One turn moves each row of this set onto another row. After a few examples, where does it send each row asked below?
j281: [ -4  -3  12 -11  21  -4   6  16  -1   5   8   0  -4  -3   7   4  -4   5
  13   4 -11 -29 -28  -9  -1  12]
j301: [ -9  -3   4  -7  19  10   3  11  -6  18  18 -10 -13 -17  -1   2  11   9
  -6  12  15   1 -21  -5   4   6]
j892: [-10  10  18   4   2  17  12  12  10   6  17  -1 -10   7  -6   1   5  10
  10  -2 -13 -14  -3  -5  -7 -17]
j340: [  6  -5   4 -13   2  23  -6 -16  -3   3  14  -9  -3   2  12  19   7  -4
  -9  11  -2  -6   6  -8  -6  -6]
j491: [ 17  -4   9   7  24   1   1   6   6   3  -2   3  -3  -1   8   5 -13   1
 -10   4  -3  17  -7   1  -3  10]
j574: [ -4   1  -2   9  10  20   5  -6   9 -13  14 -16  -5   1  -9  -2  -8  -6
   6  10  -4  13  -6  -7   3   3]
j186: [-12 -12  -1 -17   6  11  10   1  -3   7  17   6  -1   9   0  -2  17 -20
   0  23  -3 -16  -4 -15  -9  -4]
j254: [  2 -26  -1  -2  18   8   7  -3 -12   2   4  -1 -23 -12   3   5  -9  -8
  -6  11   5 -14   6  -6   1   6]
j628: [-10   2  11   7   3  13  19  19   8  11  12  -1 -13   6  -9   1   8   7
   8  -3  -5 -15  -1 -10  -4 -18]
j830: [-15   2  11  -9  13  17  17   7  -2   0   5  -9   6 -12  -3  -6  19  -6
   0  19 -17 -15   6 -13   0   5]
j139: [  2   5  12 -19  11  -3   1  11   8   1  13  -4 -14   1  -8  12 -20  12
 -21  10  -3 -23   3 -13  -4   6]
j416: [-22  -9  10  11   4   5  11  14  -3   2  20   3 -17  -1   2   2  12   0
  10  13 -10   7  -1  -5  -4   6]
j56: [  8   4  12   6  23   2  -2   2   9  -6  12   2  -1 -18 -18  11 -14 -15
   0  12  -8   3  -6 -12   5   5]
j877: [ -1   4  -8 -11   9   9  22  13  -4   5  -2  -4   2 -16   3  -5  -3  -6
  10   4   2 -24   3 -11 -12  -9]
j652: [ 19 -10  13 -10  13   5  -3   3  13   6   4   7  -2  15  -1  12  -4   2
 -20  17  -4   6 -14  -4   0   8]
j40: [ 19  -1   0  -9  17  -3  -4   0   8   8   6   7 -16 -13 -12  15   3  -3
   2  -7  -1  -1  -5 -24 -18  -5]
j991: [-11 -14  13   5  21   8  13   9 -14   2   4   0   2  -4  13   5  -6   4
 -16   9  -2   1  13 -19  -1   5]
j286: [-16   9   5 -21  19  16   0  12  10  -9  -1  -1  -3   0  11  -2   9   6
  -5   8 -19 -22  -4  -4 -13  -7]
j231: [-16  10   3  -5   4   8   4  26  18  15   8  -7 -22  -3   2   6   7  -1
  -4  -7  -3 -14   6  -6   4   1]
j212: [ -3  10  -3  -6   5  15   8  18   1  -6  13  -2  -1  -5  19   3  -2 -11
   2  -3 -15 -22  10  -9  -1 -12]
j786: [ -6  14   1  -6  26  -3  -3   5  11   6  14   1 -10  -7   6   4  -9  -5
  13   0  16 -11 -18  -3   7  -6]
j666: [  0  -2  -1  -3   8 -12  -3   5 -15  -1  23   3   1  -8  17   0  10  -4
  -8  12   1 -11 -18 -13   4  10]
j72: [  0   5   9 -14  10  -8  -9  11  -6   7  25   2   2  -7  17  14  11  -5
 -10  14  -1 -18 -14 -13   5  12]
j192: [  2  -5  -8  -8   5   3   9   5  15   6  -7  -5 -15  -1   2   9  -5   3
  12  -5  -2  -1   1 -32   7  -7]
j795: [ 16 -10   7 -14   8   5  -8   5   9  17  -3  -9 -19   6   8  10  -7  -6
 -10   9   2  10  -6   1  -3  10]
j723: [ -1  20   4   8   6  16   1  10   5   2  15   6  -5  -7   0 -14   2  -5
   1 -10  -8  -1  -9  -7 -10 -15]
j64: [ -4  -4  22  -7  24  21  -6  22  12  14   8 -12  -8   4 -14   6   2 -14
  -4  12   6   0   9 -17   0   2]
j936: [ 11   2  16 -10  -1   2   8   7   3  -6  12 -12   8   0  -6   9  -7   3
   5  -4  -3 -24  12  -6  -9  14]
j672: [-18   9   7 -12  25  -1  -8  11   7   8   9   3 -18   3   9  -4  -6  -6
   6   3  13  -8 -24  -7   1  -5]
j635: [ 26   0   5  -9  23   1   1   8  15  15 -11  -5  -5   2  -5   2  -8  -5
  -7   6   8  -2  -4  -8  -4  10]
j889: [-11  -2  12 -12  15 -10  -3   3   5   0   4  -1 -27  -7  -1   3  -9  11
  -1  -4 -19   4  -5 -17 -11  15]
j540: [ -4   8  27  -6  18  11 -10   2   7  -3  -2   8 -10   6   7   0   0  -3
  16  -8 -12   0   3 -17 -17   4]
j841: [ -1 -11   2 -11   3   7   4  16   3 -11   3   0   1  18  -5  -5   3   4
 -18   2  -7 -11 -12 -26 -12  -3]
j752: [ 11  -2   1   3  10   0   3  -3  -6 -12  10   6 -14   4 -10  -7  -6  -1
 -14   3   8 -18  -7  -9 -23   1]
j975: [ -7   3   3 -11   8  22  16   3   1   1   8  -8   9 -11  -5  -1  21  -8
  -1  21 -15 -13  -1 -17  -1  -5]
j262: [ 17  -8   4 -19  16  -6   9   5  12   6  -4   2  -5   4   9  12 -17   8
  -3  13  -1   0  -1  -8   1  18]
j476: [-11   0   9  -9  22   0  14   1   5  -2  25   2  15  -6   3   1   1   1
   4  18 -17 -15  10  -9   8   2]
j654: [  8   4   7  -9  16   4   1   0  13   0  -9  -6 -11  10   3  -5 -15   1
  -8   9  -8   8 -15  -1  -8  20]
j958: [  3  -6  13 -14  27  22  -7  -4   0  -5  13  11  -8  -8   6  17 -15  -1
 -16  16 -15  -8  -6  -9  -4  -3]
j122: [  8  -6   0 -12  17   1   0   8   2   4   8   0  -4  -1   4   3   6   1
  13   4  -6 -30 -34 -11  -3  -1]
j980: [ -7   8  11  -5  23  15  -2   4  -2   8  23  -4  -6 -16   0   7  11  11
  -5  10   7   2 -24   2  -2   7]
j919: [ 17 -16  14  -1   7  -6   8   0  -1   8   2  -2  -6   6  -1  -1 -11   0
  -5  12   4   3  -2   4   2  20]
j41: [ -8 -14   9 -10  12   2 -13   5   8   1   4  -9 -28   0 -15   0   2 -20
  -7  17  -7  -2  -8 -12   2   8]
j868: [ 21 -11   8 -15  19   1  -4  -4   2   0  -5   9  -6  13   8  -6  -3  -2
  -3  11   2   3  -8  -5 -16  11]
j633: [ -9   3  -1  -6   8  15   4  23  -1  -5   8   1  -6   3  20  -3   6 -14
  -3  -2 -14 -22   8 -11  -6 -12]
j789: [  6   0  11  -4   9  11  -3  12   9  15  29   2  -3  -7  -4  13  15   2
   6  15  -9   2   2 -13   4 -20]
j339: [-19   4   9 -17  11   4   5   9   8   5  28   2  -5  -1   1   5  15  -5
  11   9  -3   7  17 -14  -3  -9]
j887: [-18   2   1  -7  10   4  12   6   5  -1  26   7  -2  -1   1   0  14  -6
  11   8  -1  13  10 -17  -5 -11]

j752 turns into j889
j991 turns into j936
Now these:
j628 turns into j339
j635 turns into j795
j301 turns into j72
j231 turns into j789

One turn moves each row of this set onto another row. After a few examples, where does it send each row asked below?
j400: [-18 -14  -6 -23   3 -12  -9   7  10  -2  -2   9 -10   4   6   0  10   7
  -6 -17]
j417: [  5  -2  -7  -4  -9 -12  -9  -1   0  -5  13   1  -8   2   3 -16 -19  -4
   6  -7]
j942: [  4   2  16  10  13 -17 -13   6   3  -8   0   5 -17 -20 -13  -1  -7  -1
  -5 -22]
j965: [ -6  -9   7   5  -6 -23   0  10   5 -19  12   4 -15 -10  -3  -2  -1   4
  -7 -12]
j411: [  4  -4   8  13  20 -12  -2   1  15  27   9  16 -16 -14   0   1  -9  10
  -6  -2]
j743: [ -1 -15  -9 -12  10  -5 -19  14 -16  -5  -9  16 -23  -4  21  -1  -4   6
  -8  -5]
j309: [  6  -6  10  -1  23 -10  -7   9   4  17  13  -5  -6  -7   3 -14  -4  11
  17 -20]
j395: [  8 -15   5  11   8  -6  -5  14  -6  26   9  11  -4  -3  11  10  -4   1
  -7  -4]
j266: [ -5 -15   3  -5  19 -15   4  10  11  17  -2  11  -7 -13  21  14  -3 -10
  -4  -2]
j302: [ -2  -1  18 -12  16 -10 -15  -9  -7  -4  10  10   0 -20   2 -14  -5  -3
   6  -1]
j163: [ 15 -19  -8  -3  -4  -7   7  -8   6  11   8   9  -9  -1  -6 -16   5   5
  -2  -3]
j640: [  7 -10   8  -2  18  12  -6   1  -3  -4  -1  29   1  -9   2   3  -5   6
 -10 -16]
j921: [  5 -17  -9  -2  -7 -19 -14  -2   1  -4  -1  -5 -24  -6   4   7 -13  10
   9  -9]
j264: [  0   0   1  -4  -7  -3 -22 -12   0   9  -2   9   1  -9  -1  -4  -4   6
 -14   1]
j315: [ 15 -22  -7 -11  15  -7  -9  28  -2  10  -1  13 -15  -8  -5 -13  -6   5
  -2   2]
j79: [ -8   0  -1 -13  -8 -10 -12  -7  -4  -4  19  13  -9  -8  16 -14  -9  -3
  -3   2]
j891: [ -9   2  -1  -1 -12 -11 -10  -5  -7   7  -7  15  -2  -7  -5   1  -8   2
 -15  -8]
j51: [  5  -6   1  -1   2   6 -26  -9   8   1   2  10  -4 -12   3  -3  -5  14
 -17  -2]
j756: [-13  -5  -7 -21   6 -18  -6   5  15  -4  -3  -4  -9   4   0  -6   7   1
  -3 -16]
j401: [  5   3   3   5  26 -14  -5  -1  11  23   9  14 -18 -14   5  -5   1  15
 -18  -3]
j503: [  3 -13   9  -9  18  -6 -10   6   7  10  17  -7   0  -7   4 -14 -11   4
   9 -27]
j704: [ -7 -18 -13  -2   6  -3 -16   8 -14  -1 -11  11 -21 -10  18   1 -14  14
  -3 -10]
j324: [ -1 -11  -4 -17  21 -12  -9  17   8   2 -10  26 -32 -14   9  -5  -3   2
   2   2]
j744: [  1  -4   0 -16  16 -10 -12  11 -16   0  -1  18 -21   1  23  10  -2  -1
 -14  -3]
j200: [ -1  -9  -9 -16   4  -6  -6  12 -16   6  15   8 -11 -15   0   5 -25  10
  -4 -19]
j977: [  6   7   0  -7   9 -16  11   5   1  -2   9   7 -28   1   8   6 -13  13
   4   6]
j848: [  6 -26   8 -15   8  -1 -25   7   8  13  11  15 -15 -12  -1  -5  -6  19
  -9 -14]
j776: [  7 -21  11 -10  26  -6   3  -1  -2  -2  -2   6 -20 -13  10   7  17   0
   1 -17]
j36: [-10  -9  -8  -8  13 -17   7  14   2  10  -4  26 -28  -7  10  -3  13   6
  -1  -1]
j342: [ -6   1   0   5  23 -24   0  -2  -7  -4   5   5 -31  -5  11  -9 -20   4
  -8 -15]
j920: [ 10  -8  -3   4   5 -14  -1  14   7   4   7  -3 -17  13  -5 -10 -16  -5
   6 -12]
j457: [  2  -8  10 -24  18  -2 -17  -3  18  -1   1  13  -7  -2  12   0  -4 -13
  -6 -14]
j146: [  2  18  -4  -4  15  -7   3   6  15   5  -6  11  -6 -21   9  -7   6   4
  -7  -9]
j573: [ -3  -1   2   5  22 -20  -5   7   0 -10  14   7 -33 -17  11  -9 -16   0
  -4 -21]
j249: [-11   0  -7   8  21 -21   2   2  -1   9  -7   1 -20   3  17  -4   7  -3
   6  -8]
j421: [  7  -6   3  15  11  -1  -2   9  15  18   2  22 -17 -13  -5  -3 -15  11
   3  -1]
j739: [ -9  -5   2  -4  -2 -19  12   1   2  13   8  15 -16 -11   9  -2  21   4
  -5  -8]
j6: [ 11 -26  -5  -9   1 -11   9  -5   0  12   8  11 -16  -4  -3  -8   4  13
  10  -1]
j37: [ 12 -20  10  -2  14  -1 -12  14 -10  23   6  13 -11 -18   8  10   0  14
   8 -10]
j345: [  7 -18   9 -16  25 -10  -2  -5  -2  -6  -1   0 -26 -16  10   9   1  -6
   3 -20]
j810: [  6   7   4  -2  21  -9 -13   9   2  -7  20   9 -27 -26  14  -9 -13   2
   1 -14]
j728: [  7 -17   5 -11  13  -6 -15   7 -15   6   5  11 -19 -27  -2  -2   2  12
  17 -17]
j740: [  1   3  16  -9  18 -10 -13  -4  14  -9   4   6 -13 -12  -3  -1  -6 -13
 -14 -23]
j233: [  0  -6  12  -5  25  -4  -6 -11   4   9  11  13 -14 -10   6 -21   9  -7
 -17 -15]

j51 turns into j401
j739 turns into j920
j37 turns into j740
Now these:
j640 turns into j146
j233 turns into j249
j324 turns into j79
j411 turns into j573
j744 turns into j891
j400 turns into j163
j756 turns into j6
j266 turns into j965

One turn moves each row of this set onto another row. After a few examples, where does it send each row asked below?
j325: [  1  11  -9  13   2  -6 -10 -13 -15   0   8  -1  -9   3 -11  -7  14  -8
 -16  -6   2]
j550: [  8  -7   5 -12 -11  12  14   4   6   2  15   8   5  -1  -4 -11 -11  -8
  -4  15  16]
j124: [ -3   8   9  -8   7  -7   9   7   3  13  -2  14  11 -12 -12  -1 -14  11
   0  -2  -3]
j52: [  2   7   2  -7  -4  12  -4  -6   4 -16  -1 -14 -15   6   2   8  11   0
   4  10  -1]
j963: [  5   2  -2  -4   9  -3  -6   1  -5  15  -2   4   3  -1  -2  15  -2  18
   0 -14 -14]
j689: [  5   9  -1 -17   4  11   1  -1   0  -1  -6   0   8  -4 -11  12 -11  11
  13   6  -2]
j216: [  5  10  -5  12  -4  -5  -5  -5 -16  -3   7   6  -7   0 -13 -15   8 -21
 -11  -2   6]
j928: [  1  12 -12   9   8  -7  -8 -14 -16   9   5   3   0  -1 -17  -1   7   4
 -12  -9  -1]
j390: [ 11  -8  13  -1  -9  10  10  13  -2   4   6  12  -4   4 -12 -12 -15 -10
  -7  13  13]
j750: [  2   0  -5 -12   3   8   7 -14   7  13  14  -5   4   5  -2   8  -2  23
 -11   8   7]
j644: [ -2   2  17   5  -8  -6   6   7   7 -10   4   1 -17  -1   5 -14   9 -17
  -7   6   2]
j94: [  6   5   7  -9 -10  13   2   5   2 -19  -2  -3 -10   2  -2  -1   2 -16
  10  14   3]
j799: [  5  12 -10   4   6  -6  -3  -6 -18  11   4  12   9  -6 -22  -5  -4  -3
  -8  -7   2]
j872: [ 10  -1   3  -6   0  -2   1  15  -6  13  -3  17  11  -6  -7   3 -15  -1
   7 -10  -7]
j272: [  6  -9  12   6 -10   9   3   2   0  -4   9  -3 -22  11  -1 -10   3  -8
 -15  13  10]
j623: [  2  10  -1 -12   5  10  -4  -9   2  -5  -5 -12  -4   4  -3  16   4  16
   7   6  -5]
j968: [ -8  -8 -16   1  12 -12  -4   5  -1   6  10  -1  11   0  15  -9  11  -6
   4  -4   9]
j648: [  1   3  16  -3  -5  -5  12  15   3   1   1  17   1 -11  -7 -15 -10 -14
   1   3   4]
j629: [  7  -5   7   6 -10  -1  -6  10  -2  -7   4  -2 -18   7  11  -3  13 -16
  -4  -5  -7]
j850: [  7   5   6 -15  -6  14   5   8   0  -8  -4   5   5  -4 -10   1 -12  -9
  16  12   3]
j546: [ -7   6   9   8   3  -9  -2  -6   7  -3   3  -9 -18   3   8  -1  18   7
 -13   1  -5]
j499: [-7 10  5 -2 13 -9  1 -7  6 10 -1 -2 -2 -3 -3  7  3 24 -8 -5 -8]
j843: [ -7  -8 -14   0  11 -11  -3   9  -3   7   9   2  14  -2  14 -12   7  -9
   5  -2  12]
j731: [  6  -2  -1 -16  -2  10  13  -3   6  14  13   8  13  -2 -10   0 -16  11
  -4  10  13]
j554: [ -7  -9 -15   1  11 -12  -5   7  -2   5  10   1  11  -1  15 -11  10 -10
   5  -2  12]
j420: [  2  -3  -2  -5  -5   8   3 -14   8   1  18 -13 -11  11   6   1  10  10
 -15  11   8]
j586: [ 12  -6   8   0 -10  -1   1  20  -4  -2   1  13  -4  -2   0  -8  -6 -22
   4  -3  -4]
j715: [ -8  -8 -15   0  13 -11  -3   7  -2   7  10   2  15  -2  13 -10   6  -7
   5  -3  11]
j391: [  3  -4   4   5   1   6  -2  -9   0   4   9 -11 -20  14   0   3   7  15
 -19   7   4]
j187: [  7  10  -5   8  -1  -5  -3  -1 -18   4   4  15   4  -6 -20 -15  -2 -18
  -6  -4   5]
j70: [  6  -7   5  -6 -14  11  10  -5   9  -5  18  -4 -12   9   5 -10   5 -10
 -11  16  15]
j353: [ -8  -8 -16   0  14 -13  -4   6  -2   7   9   0  14   0  13  -8   9  -4
   4  -4  10]
j174: [  2  -1   2  -3   8   6   1  -7  -2  17   5  -3  -2   8 -11   9  -7  27
 -14   5   2]
j976: [  3  -1   0   5   2  -3 -10  -3  -3   2   1  -9 -14   7   9  10  15   9
  -7 -10 -14]
j497: [  8  -4   7  -6   2   9   8   5  -4  16   4  13   6   0 -17   0 -21  12
  -6   8   8]

j731 turns into j420
j497 turns into j391
Now these:
j546 turns into j648
j963 turns into j629
j850 turns into j623
j799 turns into j325

